The same turns and mirrors carry the whole set onto itself and the rows of a family onto each other. Which other rows belong to the same family as each row named below? List them in the order they appear above.
These 18 rows form 3 families of 6 rows each.
Z100: [ 237,  -68,  -49, -214,  112,   -1,  199,  -88]
Z704: [ 151,  174,  225,  191, -135,   94, -526,    8]
Z576: [   9,   91, -106,  329,  353,  -92,  363,  120]
Z152: [  93,  218,  164, -268, -202,   -5,  -79, -183]
Z244: [ 266,   11,  146, -184, -121,   43, -242, -153]
Z642: [   1,  249,  113,  548,   98,  110, -371,  242]
Z366: [-209,  402,  -17,  489,  207,   47,  113,  276]
Z307: [-104,  247, -117,  140,  242,   -9,  431,  142]
Z670: [  -6,  373,  264,   73, -245,   53, -395,  -54]
Z880: [-74, 245,  27, 639, 267, -35,  -9, 231]
Z175: [ 166,  -22,  -37,  -94,  169, -125,  335, -123]
Z791: [ 243,   15,  156, -196,  -97, -101,  -68, -254]
Z743: [-30, 165, -87, 529, 335,  80,  68, 303]
Z334: [  41,  156,  -30, -228,   44,  -35,  336,  -87]
Z263: [ 160,  173,  283,  119, -178,  -41, -446, -143]
Z579: [  91,    2, -163,  147,  341,   16,  355,  147]
Z19: [-153,  464,  170,  447,  -43,   77, -304,  183]
Z199: [  -3,  281,  219,  529,    6,  -11, -417,  101]

The rest of the family of Z307: Z152, Z366, Z670, Z334, Z19
The rest of the family of Z175: Z576, Z880, Z791, Z263, Z199

The same turns and mirrors carry the whole set onto itself and the rows of a family onto each other. Which other rows belong to the same family as each row named below? List them in the order they appear above.
These 32 rows form 4 families of 8 rows each.
Z476: [ -76,  -29,  417,  321, -240,   49,  -41,  235,  266,  -58,   97,  153]
Z234: [-216,  278, -215,  345,  -53,  -58, -515,  482,    5,  -48, -353,  480]
Z70: [-257,  470, -130,  799,  -41, -374, -311,   72, -538,  106, -130,  294]
Z788: [-326,  217, -156,  365, -205,   68,  -40,  470, -298, -427,   75,   14]
Z81: [-207,  323,  429,  673, -268, -183,  101,  -17, -405,  -94,  281,  150]
Z461: [ 111,  247,  427,  575, -140, -283, -404,   19,   61,  208, -147,  512]
Z995: [ -58,   23,  239,  268, -199,  116,  -67,  335,  310, -197,  117,  219]
Z753: [-277,  444, -241,  653,  -54, -332, -311,  141, -604,   72, -119,  294]
Z958: [-257,  484,  -72,  756, -139, -320, -369,   66, -602,  105, -159,  297]
Z840: [-219,  417,  263,  462, -368, -255,   96,  233, -188, -377, -336,  459]
Z879: [ -34,   67,  415,  370, -279,  131, -125,  258,  310, -151,   79,  212]
Z925: [-163,  357,  218,  511, -312, -205,  -11,  244, -183, -346, -416,  613]
Z961: [ -97,   89, -101,  567,   35,   59, -530,  157, -106,  292,  295,   43]
Z588: [-157,  146,  -49,  513,  -21,    0, -428,  154, -105,  262,  380, -111]
Z722: [-410,  293,  -82,  335, -174,  128,   25,  365, -302, -429,   31,   45]
Z6: [-135,  318, -265,  382, -106,  -36, -532,  420,   47,  -86, -340,  479]
Z144: [-107,  186, -256,  355,  -63,  -17, -541,  416,  107,    9, -321,  359]
Z391: [-111,  179, -105,  547,   39,   72, -331,  224, -202,  281,  369,  -57]
Z257: [   9,  288,  323,  661, -127, -266, -394,  -77,    4,  344, -115,  497]
Z929: [  90,  212,  251,  696, -163, -327, -460,   30,   13,  344,  -71,  469]
Z569: [-205,  318,  372,  823, -214, -225,  100,  -77, -361,  -74,  188,  120]
Z529: [-430,  256, -257,  447, -200,   83,  -30,  385, -353, -286,  108,   -5]
Z492: [-320,  291, -239,  420, -143,   94,  -20,  459, -388, -295,   85,   -2]
Z31: [ -85,  102, -101,  555,  -51,  -19, -513,  233,  -66,  317,  311,   -1]
Z41: [-113,  196, -206,  208, -115,   24, -542,  471,   61,   -3, -229,  389]
Z614: [-203,  332,  275,  474, -372, -272, -114,  168,  -88, -362, -409,  570]
Z942: [-241,  533, -249,  703,  -94, -259, -394,  166, -557,  -27, -134,  366]
Z846: [-231,  408,  266,  473, -284, -183,   80,  159, -228, -404, -354,  511]
Z504: [   2,  218,  406,  610, -190, -299, -418,  -58,   98,  212, -128,  514]
Z748: [-182,  195,  432,  642, -234, -161,   91,  -19, -342,    2,  301,   36]
Z342: [ -65,   38,  295,  224, -289,  171, -123,  327,  246, -185,   91,  222]
Z266: [ -97,  227,  382,  686, -284, -144,   76,  -85, -299,  -41,  311,   27]

The rest of the family of Z588: Z788, Z81, Z753, Z879, Z925, Z144, Z257
The rest of the family of Z958: Z234, Z461, Z995, Z840, Z961, Z529, Z266
The rest of the family of Z846: Z70, Z6, Z492, Z31, Z504, Z748, Z342

The same turns and mirrors carry the whole set onto itself and the rows of a family onto each other. Which other rows belong to the same family as each row named below? List them in the order they appear above.
These 32 rows form 4 families of 8 rows each.
Z384: [ -98, -186, -396, -163,   96,   50, -543, -316, -271,   16,  237, -148,
 -205,  -83,   -6,  297, -270, -143,  -94,  225,   50,  121,  -97, -399]
Z297: [ -24,  -52,  286,  -28,  269,  -32, -465,  177,  111,  293,  320, -669,
 -147,  489,  146,  -96,   98,  -72, -123,   69,  111,  130,   27,   91]
Z351: [  49,    8, -240, -205,  -10,  202,  -13,  245,  -75, -172,  172,  163,
 -210,  -41,  496, -454,  -54,  411,   37, -259, -332,  305,  -15, -198]
Z980: [ 110, -293, -170,  126,  293,   89,  -42, -318,  -71,   -9, -190, -502,
 -100,  428,  143,  -34,  161, -233,  131,  166,  -70, -139,  199,  235]
Z559: [ -75, -355, -172,  351,  246, -376,  211, -238,   52, -123, -184,  166,
  -49,  239,  475,  -96,   51,  123,  -70,   11, -227, -151, -230,  156]
Z479: [-279, -151,  327,  283,  -51, -531, -189,  225,  252,  -11,  162, -174,
  -20,  150,  433,   61, -176,  260, -232,  -52,  153, -103, -158,   52]
Z55: [  38,   81, -375, -123,   64,  279, -123,  250,  -30, -177,  183,    9,
 -236,   41,  458, -585,  -80,  318,  -87, -283, -333,  278,  106, -138]
Z130: [-350, -180,  122,  188,    7, -502, -280,  284,  327,   -1,  196, -199,
  160,   76,  406,   13,   76,  154, -324,  -73,   63,  -37, -269,  233]
Z308: [-343, -210, -579, -146, -197,  182, -552,  181,   18,  -60,  220,   29,
 -331,  106,  235, -311,  -17, -155,  -75,   -8,  -62,  449, -151,  -35]
Z228: [ 262, -256,  -54,  212,  303,    5, -229, -231, -191,    7, -241, -489,
    3,  375,  202,  -39,   97, -137,  144,  183, -103, -295,  107,  241]
Z795: [ 104, -152,  336,   27,  211,  -92, -350,  169,  191,  299,  245, -606,
  -33,  495,   42,  -34,   -4, -102, -134,  200,  103,   72, -128,  -43]
Z856: [ 148,  137, -177, -195,    5,  152,  -12,  208,  -87, -283,   94,  191,
 -286, -122,  470, -534,  -66,  178,  -27, -102, -354,  247,  -10, -157]
Z15: [ -13, -448,   70,  256,   62, -388,   50, -223,  -85, -104, -233,   26,
 -239,  178,  570,  -32,  -13,   77,  113,  -43,  -32, -246, -301,  186]
Z621: [   4,   50, -289,  107,  470,  335, -158, -125, -339, -182,  -21,  121,
   49, -174,   94,   59,  -87,  365,   -7, -110,  -99,   90,  239, -323]
Z47: [  35,   50, -101, -118,  -41,  234,   18,  409,   60, -224,   11,   93,
 -152, -156,  419, -455,  -75,  412,   95, -180, -184,  316,   13, -123]
Z687: [  67,  198, -296,  130,  470,  318, -169,   17, -357, -100,  -77,  176,
  -58,  -54,   10,  -10, -176,  316,   82,   97,  -40,   91,  247, -262]
Z544: [-106, -335, -277, -248, -415,  158, -607,  285,   72,  -99,  269,   -9,
 -299,  -19,  138, -221,  -65,  -46, -104,  146, -124,  358, -134,  -17]
Z619: [-317,  -41, -463, -160,  227,   74, -459, -381, -103, -120,  233,   -3,
  -65,  -20,  -68,   74,  -79,  -91, -208,  192,  152,  261,  -95, -418]
Z575: [   4, -302,  -11,  272,  208, -396,  195, -238,   67,  -68, -180,   23,
 -188,  217,  625, -174,  -90,   93,   79,  -34, -138, -185, -286,  199]
Z313: [-357, -215, -414, -202, -320,  122, -629,  281,  -60,  -93,  309,  -23,
 -282,  -25,  243, -203,  -62,  -19,  -98,    1,  -81,  431,  -61,   32]
Z698: [ 138, -160,  380,   82,  119,  -94, -246,  344,   96,  388,  153, -556,
   23,  383,   28,   23,  -57,  -19, -109,   92,  166,   32,   11,   11]
Z296: [-316, -114,  257,  394,    7, -416, -301,  313,  344,   -3,  144, -152,
   -5,  185,  439,  -61,  -93,  194, -295,  -16,   49,    9, -248,  207]
Z993: [ 352, -286,   45,  105,   64,   -6, -136, -150, -219,   92, -318, -530,
  -17,  290,  222,  -65,  180, -173,  100,  143,  -97, -231,   41,  171]
Z627: [ 238, -298,  -90,  183,  274,   91, -161, -221, -159,   34, -218, -585,
  -57,  338,  376,   -2,  220,   60,   -8,  167,  -83, -280,  235,  164]
Z603: [ -34, -459, -109,  187,  216, -306,  245,  -55,   69,  -18,  -93,   61,
 -172,  265,  745,  -80,   64,   33,   99,  -59,  -77, -175, -218,  170]
Z362: [-258,  -51,  232,  281,  160, -495, -339,  286,  216,   77,  270,  -48,
    3,  236,  480, -123,   22,  313, -382,  -72,  -70,   55, -298,   94]
Z606: [-226, -152, -374, -240,  159,  109, -383, -327, -168,   27,  253, -133,
 -158,  -69,  -77,  178, -160, -129, -131,  189,  126,  359,  -17, -449]
Z875: [ -12,  157, -251,   96,  503,  195,  -53,  -85, -340, -132,  -61,   12,
  -36, -240,  228,  117, -265,  350,  117, -124,    8,   42,  120, -363]
Z715: [-224,   50, -376, -155,  101,  -16, -424, -269,  -46,  -40,  221, -207,
 -254,   29, -170,  168, -251,  -31,  -76,  195,   65,  284,  -49, -535]
Z730: [   6,   97, -271,   50,  619,  315, -178, -117, -268, -169,  160,  166,
  -19,  -60,   53, -123, -169,  404, -113, -139,  -47,   89,  167, -306]
Z169: [  84, -272,  284,  -42,  318,  -88, -318,   90,  127,  415,  248, -593,
  -64,  383,  -18,   41,   85,  111, -202,  109,  166,   89, -163,   36]
Z689: [-304, -207, -332,  -64, -221,   69, -660,  277,  -11, -220,  267,   59,
 -462,  -66,  129, -183, -144, -110,  -72,  -92, -146,  359, -183,   27]

The rest of the family of Z15: Z479, Z55, Z308, Z619, Z698, Z993, Z730
The rest of the family of Z313: Z351, Z228, Z795, Z621, Z575, Z296, Z606
The rest of the family of Z559: Z384, Z297, Z980, Z47, Z544, Z362, Z875

The same turns and mirrors carry the whole set onto itself and the rows of a family onto each other. Which other rows belong to the same family as each row named below? List them in the order they appear above.
These 32 rows form 4 families of 8 rows each.
Z626: [  30,    3,  151,  235,  105,   -8, -334, -176,  -98, -341,  452,   55,
  -53, -110]
Z692: [ 321,  -30, -300,  263, -191,   42,  119, -164,   23, -235,  -10,   88,
  184, -355]
Z123: [ 411,  -57, -227,  148, -279,   49, -152, -179,   77, -218, -197,  -18,
  112, -182]
Z612: [ 337, -115,  247,   34, -366,  110, -180,  -92, -117,  -67, -281,  -94,
 -101, -309]
Z71: [ 295,  114,   10,   15,  184,  120,    6, -203,  110,  260,  195,  305,
 -342,  -92]
Z46: [ 173, -163,   81,  137, -243,  121,  154,   22, -192, -310,   24,  147,
  -21, -603]
Z756: [-233,  -37, -256, -138, -133, -100,  210,  358,  187, -184, -185, -348,
  143,  107]
Z972: [ -61,  -48,  232, -326, -227, -175,  218,  197,   18,  160,   32, -423,
 -187,   13]
Z797: [-254,  -63, -353,  -79,   42, -136,  471,  261,   91,  -79,   -4, -226,
  129,   62]
Z43: [-108, -122,  356, -220, -111, -186,  105,  361,  372,  188,  -29,  136,
  -17,   -2]
Z985: [-165, -146,  137, -209,  224,   24,   20,  213,  174,  307, -291,  151,
 -220,  261]
Z385: [ -85, -104, -191, -217, -128, -289,  303,  202,  210,   50,  -40, -327,
  104,  193]
Z160: [-359,    2,  168,  -29,   23,  162,   84,  545,  264,  -73, -247,  153,
   11, -133]
Z751: [ 318,  -79, -432,  223,   -4,  158,   13, -256,  -92, -185, -185,   99,
   34, -158]
Z975: [-184, -111, -367, -186,   92, -109,  261,  180,   67,   11, -199, -288,
    0,  287]
Z968: [-436, -124,  394,  203,  152, -176,  -11,  137,  -50,   79,   44, -151,
  215,  169]
Z403: [-474, -128,  333,  226,  229, -129,   40,  127,  -93,   73,   54, -119,
  194,  161]
Z305: [-320, -117,   23,  -56,  309,   38,  390,  316,  119,  164,    5,  342,
  -95,  -42]
Z54: [ -24,  190,  163,  398,  163,  164, -334, -223, -150, -139,  248,  -91,
  -27,  -76]
Z909: [ 465, -116, -270,  141, -129,  -59,   39, -345,   -6,   -8,  -41,   62,
   60, -125]
Z537: [ 389, -314,   70,  -54,  -62,  -23,   74, -323, -277,   89,  -31,  131,
 -258, -181]
Z276: [-468, -301,  275,   63,  202, -172, -118,  230,  -66, -224,   69,  -15,
  131,  181]
Z192: [  57,  176, -155,  127,  229,  419,  -85,   49,   58, -140,   35,  346,
 -304, -266]
Z157: [ 117, -130, -108,  203,   89,  345,  123, -160, -392,  -75, -237,  119,
 -202, -338]
Z282: [-435, -324,  263,   34,  234, -192, -132,  171,  -81, -163,   63,   -9,
   92,  249]
Z457: [-284,  -44,   65, -249, -195,   60,  154,  474,  -22, -305,  -60, -321,
 -148, -181]
Z201: [ 159,  253,  134,  132, -122,  193,  -27,  128,  277,  -99,  230,  242,
  -98, -460]
Z842: [-167, -185,  -86, -374,  152,   12,  197,  142, -201,   52,  -89, -258,
 -407,  191]
Z52: [ 322,  127,  156,  -87, -109,  160, -381,    5,  273,  -13,  -21,  157,
 -291, -107]
Z368: [  25,  178,  214,  359,  103,  120, -381, -236, -117, -111,  245, -122,
  -20,  -43]
Z194: [-347,    5,  -81,  -89,  125,  103,  538,  264, -198,    7,   82, -226,
 -176, -162]
Z727: [  53,  -25,  124,  208,  167,  -26, -337, -237, -132, -276,  447,   61,
  -92,  -54]

The rest of the family of Z537: Z612, Z46, Z972, Z157, Z457, Z842, Z194
The rest of the family of Z385: Z692, Z123, Z756, Z797, Z751, Z975, Z909
The rest of the family of Z192: Z71, Z43, Z985, Z160, Z305, Z201, Z52

